In the rows, zero is written as 128.
Named moves come first, each a turn or a mirror and shown by rows before and after it. Which of them, in which order, take the first row of each pair that follows to the second? Write the first one first, as in the answered first pair.
move Saso:
[170 116 126 119 132  80  89 125 150 115]  ->  [168 123 138 113 137  89  91 124 163 111]
[160 152 159 147 134 168 111 134 164 131]  ->  [165 123 102 171 113 125 100 144 105 152]
[112 120 121 129  98 154 136 159 137 159]  ->  [112 123 126 126  99 157 137 156 141 158]
move Luzor:
[ 94 158 142 104  88 170 152 164 148 152]  ->  [124 139 131 103 110 102  89 151 196 152]
[ 95 112 140  99 127 136 162 161 112 124]  ->  [156 151 153 129 101 116 105 161 134 144]
[111  90 105  96 159 102 124 112 162 138]  ->  [121 151 138 124 103 182 163 131 115 157]
move bimel:
[145  84  98 133 132 142 181 119 118 167]  ->  [155  86 122 132 151 148 188 107 108 142]
[120 168 123 141  99 183 153 143 146 163]  ->  [127 169 136 144 117 196 160 124 146 145]
[148 105 141 105 176  99  92 137 175 111]  ->  [147 107 145 103 172  91  89 151 167 111]

Between the rows of a pair lie two moves.
[181 156 128 164 129 122  95  61 132 127]  ->  [116 113 147 123 166 105 152  97  71  74] : Luzor bimel
[139  99 131 107 162 139 148 104 152 104]  ->  [167 118 106 149 109 139 143 122  87 135] : Luzor Saso
[127  98  67 137 125 172 146  80 111 142]  ->  [169 137 110 140 124 175 106  71 165 144] : Saso Luzor
[117 109 117 138  96 130 123 132 159 145]  ->  [118 114 119 141  92 137 128 133 155 147] : Luzor Luzor
[140 143 159 118 147 121 113 111 156 114]  ->  [111 116 113 130 128 123 151 125  80 122] : Saso Luzor
[ 87  95 119 114 155 116 142 142 106 127]  ->  [141 165 170 142 115 152 116 146 125 145] : Saso Luzor
[165 161 126 144 129 117 110  87 127 101]  ->  [158 164 117 141 101  95  99 125 115 123] : bimel bimel
[119 108 107 139 113 105 118 134 109 139]  ->  [124 104 111 142 139 128 130  94 123 123] : bimel bimel
[123 149 163 122 109 153 115 113 128 116]  ->  [117 108 113 126 117 102 102 113 101 121] : Saso Luzor
[121 126 145 137 155 123 109  92 148 106]  ->  [125 114 123 149 143  97 103 104 110 112] : Saso bimel
[139 110 137 126 160 141 129  94 146 110]  ->  [146 112 110 153 126 139 135 110  90 130] : Luzor Saso
[178 159 124 169 103 143 118 118 113 148]  ->  [126  93 105 118 175 103 125  98 155 112] : Saso Luzor
[152 156 170 142 112 134 112 141 119 104]  ->  [118  97 123 124 144  89 118 137 107  93] : Saso Luzor
[109 125 118 138 121 177 173 118 104 132]  ->  [ 95  87 100 119 154 136 158 107 129 120] : Luzor Luzor
[ 93 121 103 138 118 148 158 130  96 143]  ->  [ 94 130 125 131 134 168 165 113 117 129] : bimel Saso
[ 98 151 146 127  95 159 105 127 112 135]  ->  [105 121 132 117 131 117  77 103 148 125] : Luzor bimel
[150 128 133 118 155 139 122 136 116 130]  ->  [140 122 127 113 152 131 124 148 111 134] : bimel Luzor
[142 193 169 131 108 209 155 120 167 139]  ->  [140 201 184 128  83 179 143 170 137 142] : bimel bimel
[114  93 104 123  82  78 125 151  67 131]  ->  [127 145 201  90 115 129 114 130 181 104] : Saso Luzor
[123 125 137  94 134 147 107 115 152 113]  ->  [125 115  99 118 105 132 110 129  95 132] : Luzor Saso
[114 112  99 120 155 110 113 120 138 120]  ->  [119 116 123 121 159 103 113 128 120 100] : bimel bimel
[119 146 152 136 125 145 172 135 100 133]  ->  [158 136 134 146 132  80 110 127 130 140] : Saso Luzor
[127 137 129 141  99 161 159 136  96 132]  ->  [ 98  99 111 120 132 141 165 128 105 118] : Luzor Luzor
[171 141 144 145 156 141 114  82 128 120]  ->  [130 107 145 115 175 108 131 115 100  95] : bimel Luzor
[113 120  96 151 133 184 173 102 101 143]  ->  [185 139 128 172 147 135 101  83 135 130] : Luzor bimel
[114 137  75 116  89 113 135 170 122 179]  ->  [110 159 135  87 121 146 137 154 196 157] : Luzor Saso
[120 143 119 136 101 163 159 161 148 151]  ->  [ 98 116 104 117 125 151 168 155 153 139] : Luzor Luzor
[160 142 109 143 104 119 100 130 148 146]  ->  [101 104 105 104 146 132 147 125 154 117] : Saso Luzor
[102 111 103 105 140  82 115 155 125 114]  ->  [135 137 115 123 121  78  86 156 135 127] : Luzor Luzor
[108 107 133 120 165 139 161 112  92  88]  ->  [130  98 127 120 177  98 120 104 122  89] : Luzor Luzor
[ 56  77  89 112 122 116 154 187  86 146]  ->  [ 66  66  88 116 174 165 175 103 121 118] : bimel bimel
[137 126 139 137 115 117 129 156 108 123]  ->  [133 120 149 122 138 111 120 147 140 110] : Saso Luzor
[108 121 129 137 118 131 142 140  55 125]  ->  [152 148 174 129 139 109  81 119 148 119] : Saso Luzor
[143 163 121 127  99 129  97 140 158 150]  ->  [121 166 125 125  92 161 133 145 133 147] : Luzor Luzor
[144 134 172 124 114  91 104 166 102 121]  ->  [128 115  93 126 112 125 106 112 174 175] : bimel bimel
[142 124  67 151  75 135 126 117  86 174]  ->  [119 106  60 138  87 138 147 115  78 165] : Luzor Luzor
[137 125 177 132 167 155 136 103 157  96]  ->  [141 105 111 172 123 125 138 122  62 125] : Saso Luzor
[ 88 120  90 114  95 104 153 166 116 156]  ->  [123 134  74 136 102 136 135 107 168 175] : Luzor bimel
[133 108  96 135 127  77 104 143 113 134]  ->  [126 127 131 114 155 131 118 104 186 124] : bimel Saso
[147 121 124 137 122 115 134 122  91 142]  ->  [140 110 109 133 125 110 133 117 102 146] : bimel Luzor
[ 97  98  78 128 145 167 156  92 128 130]  ->  [183 159 148 167 126 153 102  96 117 116] : bimel Luzor
[137 136 149 126 148 121 144 111 116 102]  ->  [125 136 118 122 108  98 130 151 119 145] : bimel bimel
[ 92  93 114 116 159 157 160  94 109  91]  ->  [124  85 105 121 171 106 108  83 146  94] : Luzor Luzor
[128 114 125 163 190 117 148 103  93 124]  ->  [150 150 140 181 143 115 131 138  75 147] : Luzor bimel
[141 132  95 145 107 155 135 110 128 144]  ->  [153 141 139 147 124 151 140 115  99 105] : bimel bimel
[106 131 140 101  93 174 174 137 123 177]  ->  [168 133 142 116 115 115  94 104 182 176] : bimel Luzor
[139 127 128 155 130 100 120 141  48 123]  ->  [127 112  64 155 121 123 120 107 101 170] : bimel bimel
[124 116 117 111 124 125 113 129 171 140]  ->  [135 122 156 113 147 128 120 120 151 103] : bimel bimel
[130 123 141 119 153 117 119 108 148 107]  ->  [124 124 115 141 121 128 141 124  86 124] : Luzor Saso
[136 175 152 115 132 130 107 118 155 168]  ->  [140 176 165 116 140 131 109 116 147 155] : bimel bimel
[136 141 137 124 105 116  98 155 164 149]  ->  [138 121  97 139 108 113  99 131 152 161] : bimel Saso
[178 142 160 113 112  95  76 149 154 136]  ->  [175 131 128 113 123 119  83 109 191 151] : bimel bimel
[102 127 171 114 148 152 173 146  95  98]  ->  [ 93 107 106 127 114 119 157 167  73 143] : Saso bimel
[120  76  86 139 132 109 156  88  93 136]  ->  [169 129 131 172 100 132 139  93  78 139] : bimel Luzor
[104 143 144 109  81 144 146 157 145 167]  ->  [116 119 127 104 103  91 106 148 170 164] : Luzor Saso
[124 127 124 104 121 132 124 134 171 155]  ->  [113 117 104 113 108 137 143 142 131 161] : Saso Luzor
[109 127 175 117 137  78 133 193  67  88]  ->  [136 156 206 119 135  85 110 188 103  88] : Saso Luzor
[115 122 113 113 115  81 112 123 167 147]  ->  [120 126 133 109 137 105 125  97 183 128] : Saso bimel
[119 141 105 128 100 127 111 136 156 173]  ->  [108 144 108 128  96 146 129 140 143 172] : Luzor Luzor
[102  97 118 108 161 146 151 100 105  92]  ->  [169 162 144 155 104 159 109 111 102 124] : Saso Luzor
[143  97 129 130 152  98 111 129  62 109]  ->  [144 142 190 120 149 161 131 126  98 100] : Luzor Saso
[ 98 134 163 100 133 136 141 155 147 117]  ->  [127 134 127 135  95 107 118 167  97 144] : Saso Luzor
[146 131 122 134 113 122 100 138 174 148]  ->  [ 99 103 126 110 150 148 158 127 147 111] : Luzor bimel
[129 139 137  91 151 173 131  92 170 129]  ->  [134 156 182  88 125 127 118 165 113 112] : bimel bimel
[ 83 134 104  86 108 174 173 151 114 109]  ->  [ 85 136 113  86 115 177 175 145 112 100] : bimel bimel
[157 100 105 157 146 142 158  62 119 131]  ->  [166 100 107 160 147 134 147  60 124 133] : Luzor Luzor
[130 172 168 120 102 160 129 146 131 134]  ->  [128 153 117 134  81 131 119 156 105 164] : bimel Saso
[137  94  84 128 144  88 119  90 149 126]  ->  [144 104 128 124 168 102 128  80 147  93] : bimel Saso
[131 128 136 120 129 103 113 139 128 115]  ->  [110 127 122 116 115 123 135 148 119 128] : Luzor bimel
[125  91 101 139 121 102 109 113 123 152]  ->  [107 127 152 123 120 173 151 115 138 139] : Luzor Saso
[149 134 137 120 140 113 109 117  96 124]  ->  [127 124 124 109 131 109 120 135  88 132] : Luzor bimel
[134 136 139 147 135 167 138 114 123 135]  ->  [144 117 139 138 155 110 102 119 138 123] : bimel Luzor
[163 135 175 140 133 118 117 124 131 104]  ->  [146 130 127 136  94 104 104 150 151 156] : bimel bimel
[117 153 140 121  86 140 114 182 135 154]  ->  [104 118  96 109 121 135 111 137 185 159] : bimel Luzor
[177 141 106 159 112  93  82 105 153 143]  ->  [185 145 135 162 136 102  91  87 144 112] : bimel bimel
[118  89  52 124 175 117 120  86 149 151]  ->  [137 155 118 154 138 207 169  95  85 137] : Luzor bimel
[122 120  98 146 113 150 152 124  75 130]  ->  [164 142 143 136 140 125  92 104 168 122] : Saso Luzor
[103 140 143  96 102 148 143 178 106 110]  ->  [ 91 113 130  81 128 121 136 170 120 101] : Luzor Luzor
[137 116 166 123 160 168 145  94 167  77]  ->  [158 148 201 135 118 140 121 154 127  81] : Luzor bimel
[129 128 103 151 116 165 139 113 116 151]  ->  [141 126 120 136 141 145 110  99 169 141] : Luzor Saso
[163 155 174 100 111 140 107 115 148 150]  ->  [118 109 166  66 151 112 129 124 135 119] : Luzor bimel
[142 115 124 135 171 113 125  89 126 110]  ->  [164 135 134 149 154 117 110  92 126 121] : Luzor Luzor
